One hidden turn or mirror swaps the rows below in pairs. Which row is each named row swapped with?
The rows were stretched afterwards, more along some directions than others.
Lafad: [ 1.02 -1.17 -0.93 -0.61  1.42 -1.72 -1.09  0.13  0.63  0.58  0.25 -0.35
  1.77  0.64  0.59  1.19  0.34 -0.48]
Mek: [ 0.90 -2.39 -0.30 -0.75  0.59 -0.91 -0.78 -0.46  1.42 -1.14  0.76 -0.02
  0.93  0.65 -0.76  2.79  0.34 -0.28]
Vak: [ 1.86 -1.90  0.43  0.98  0.11 -0.93 -2.39 -0.30  1.76  0.22  1.15 -1.49
  0.23 -0.19  0.51  1.74 -1.21 -1.05]
Zesaf: [ 2.46 -2.39 -0.65 -0.42  0.90 -1.25 -0.96  0.32  1.78 -2.23  0.27 -0.35
  0.89  0.87 -0.32  3.43  0.08 -0.98]
penop: [ 1.85 -1.27 -0.95 -1.01  2.55 -1.67 -1.07 -0.46  1.52 -1.39 -1.26  0.53
  1.51  0.45  1.62  1.23 -0.41 -0.82]
narum: [ 0.83 -1.74  0.51 -0.65  1.20 -0.82 -3.51 -1.00  2.11  0.49 -0.16 -0.58
  1.22 -0.33  1.08  0.72 -1.21  0.02]
bagu: [ 0.39 -0.35 -0.29 -0.20  0.41 -0.05  0.09  0.62 -0.47 -1.46  0.25  0.51
 -0.58  0.17 -0.69  0.45 -0.04 -0.58]
teteb: [ 0.33 -1.69  0.21 -1.15  0.64 -0.51 -1.95 -1.85  1.89 -0.36 -0.47  0.33
  1.03 -0.55  0.55  0.69 -0.36 -0.12]
mup: [ 1.65 -0.60  0.18  0.81  0.48 -0.80 -2.41 -0.62  1.27  0.96  0.50 -1.24
  0.41 -0.44  1.15  0.93 -1.36 -0.65]
Tugo: [ 0.45 -1.73  0.08 -0.01  0.44  0.02 -2.78 -0.85  1.54 -0.64  0.46  0.18
  1.34  0.73 -0.47  0.54 -0.78  0.02]
fuf: [ 0.24 -1.96  0.26 -0.79  1.52 -0.48 -2.26 -1.03  2.35 -0.69 -0.72  0.37
  1.74 -0.13  0.07  0.20 -0.54 -0.78]
Sodo: [ 2.02 -1.20 -1.06 -0.32  1.44 -0.79 -1.76  0.43  1.29 -1.96 -0.08  0.17
  1.63  1.55  1.25  1.73 -0.30 -0.68]
per: [ 1.61 -1.21 -1.47 -0.87  2.87 -1.89 -1.14 -0.36  0.62 -0.97  0.23 -0.59
  1.93  1.28  0.13  1.47  0.12 -0.32]
Napu: [ 1.62 -0.86 -1.34 -0.26  1.53 -1.17 -0.65 -0.88  1.35 -1.68 -0.36  1.04
  1.09  1.32  1.00  1.03 -0.66 -0.43]
Kap: [ 2.00 -1.11 -0.47 -0.62  1.58 -1.26 -1.08 -0.07  1.24 -0.14 -0.66  0.24
  1.43  0.35  1.58  1.33 -0.77 -1.02]
zoza: [ 0.80  0.11 -0.42  0.47 -0.47 -0.22  0.04  0.58 -0.31 -0.45  0.98 -0.08
 -1.18  0.77  0.07  1.46 -0.56  0.20]
roz: [ 1.25 -0.93  0.25 -0.36  0.67 -1.46 -1.23 -0.98  1.67 -1.00 -0.90 -0.24
  0.34 -0.79  0.68  0.08 -0.79 -0.47]
dos: [ 0.32 -1.35  0.13 -0.54  1.05 -0.73 -1.99 -1.89  1.63 -0.21 -0.67  0.53
  0.65 -0.52  0.25 -0.03 -1.02  0.05]
Ranag: [ 1.97 -2.27 -0.69 -0.74  2.75 -2.42 -1.13 -0.27  1.26  0.35  0.55 -0.43
  1.34  1.27  0.70  2.47 -0.23 -1.07]
nev: [ 1.34 -0.54 -0.39  0.30  0.40 -0.85 -0.38  0.63  0.46 -1.24  0.35 -0.21
 -0.84  0.26  0.81  1.91 -0.58 -0.20]
zaviz: [ 1.33 -1.54 -0.68 -1.01  0.42 -0.32 -1.37  0.48  0.99 -2.05 -0.28 -0.48
  0.84  0.22 -0.17  2.10  1.02 -0.33]
dor: [ 1.51 -0.54 -1.06 -0.30  1.79 -1.33 -0.82 -0.49  0.61 -1.34 -0.62  0.45
  0.99  1.28  1.48  1.14 -0.60  0.01]
Vupeg: [ 0.83 -0.99 -1.30 -0.76  2.92 -1.45 -1.09 -0.17  0.44 -0.89  0.48 -0.36
  1.34  1.03  0.42  0.69  0.24 -0.05]
fove: [ 0.43 -1.28  0.07 -0.34  0.61  0.17 -3.09 -0.60  1.49 -0.30 -0.18 -0.34
  1.25 -0.48  0.14  0.30 -1.10  0.16]
zubam: [ 1.78 -1.07 -1.35 -1.04  2.06 -1.61 -1.74 -0.69  1.00 -0.81 -0.24  0.35
  1.44  1.30  1.47  1.31 -0.52  0.08]
mivu: [ 0.52 -1.33  0.00 -0.33  0.49 -0.41 -2.55 -1.46  1.44 -0.14 -0.64 -0.13
  1.01 -0.17 -0.03  0.32 -0.91  0.16]
Gaf: [ 0.96 -1.16  0.51 -0.33  0.72 -1.44 -2.17 -0.67  1.28  0.89  0.48 -1.12
 -0.17 -0.71  1.31  1.27 -0.99 -0.84]
mido: [ 1.19 -1.07 -1.33 -1.26  2.12 -1.38  0.16 -0.69  0.89 -2.18 -1.44  0.78
  0.78  0.34  0.46 -0.07  0.80 -0.51]
fim: [ 1.59 -1.08 -1.61 -0.42  1.74 -0.93 -1.21 -0.55  0.79 -1.67  0.16  0.65
  1.57  1.66  0.63  1.54 -0.58  0.49]
tatu: [ 0.83 -1.70 -0.89 -1.01  1.03 -1.28 -0.56 -0.07  0.51 -1.07  0.08  0.26
  0.89  0.68 -1.41  1.81  0.24 -0.30]
gebo: [ 1.42 -1.83 -0.88 -1.33  0.60 -1.38 -0.81  0.27  1.07 -1.30  0.35 -0.41
  1.31  1.10 -0.87  3.10  0.50 -0.48]
Nub: [ 1.28  0.01 -0.18  0.55 -0.50 -0.48 -0.49  0.54 -0.48 -0.64  0.82 -0.03
 -0.25  0.71 -0.35  1.23 -0.72  0.25]
lekas: [ 1.46 -1.96 -0.88 -1.32  0.59 -1.48 -0.43 -0.68  0.84 -1.72  0.16  0.20
  1.35  0.66 -1.30  2.61  0.28 -0.34]
potef: [ 1.31 -0.25 -0.42  0.16 -0.16 -0.43 -0.22  1.15 -0.16 -0.22  0.39 -0.19
 -0.24  0.02  0.32  1.43 -0.59 -0.89]
Lenum: [ 0.47 -0.80  0.42  0.55 -0.37 -1.01 -2.16 -0.69  1.25  1.41  0.85 -1.00
  0.31 -0.61  1.04  0.79 -0.85  0.16]
Navig: [ 0.70 -1.52 -0.50 -0.86  2.52 -1.37 -1.33 -0.91  1.06 -0.30  0.23 -0.19
  1.87  0.77  0.22  1.06  0.36 -0.52]
sona: [ 0.87 -0.55  0.11  0.86  0.59 -0.41 -2.47 -0.91  1.01  0.53  0.84 -1.38
 -0.12 -0.40  0.47  0.33 -1.36  0.25]
zikad: [ 1.14 -1.71 -0.88 -0.73  2.37 -1.47 -0.51  0.39  0.38 -1.17  0.53 -0.18
  1.46  1.18  0.04  1.23  0.57 -1.33]
ref: [ 1.51 -1.19 -0.18  0.58  0.76 -1.14 -2.98 -0.72  1.57  0.67  1.03 -1.54
  0.72 -0.16  0.27  1.07 -1.47  0.02]
bape: [ 1.11 -0.36  0.06  0.41  0.20  0.19 -0.18  0.97  0.10 -0.77 -0.06 -0.24
 -1.01 -0.53  0.80  0.99 -0.43 -0.63]

mido swaps with roz
sona swaps with per
teteb swaps with Kap
Gaf swaps with Ranag
zubam swaps with narum
nev swaps with tatu
Lafad swaps with Lenum

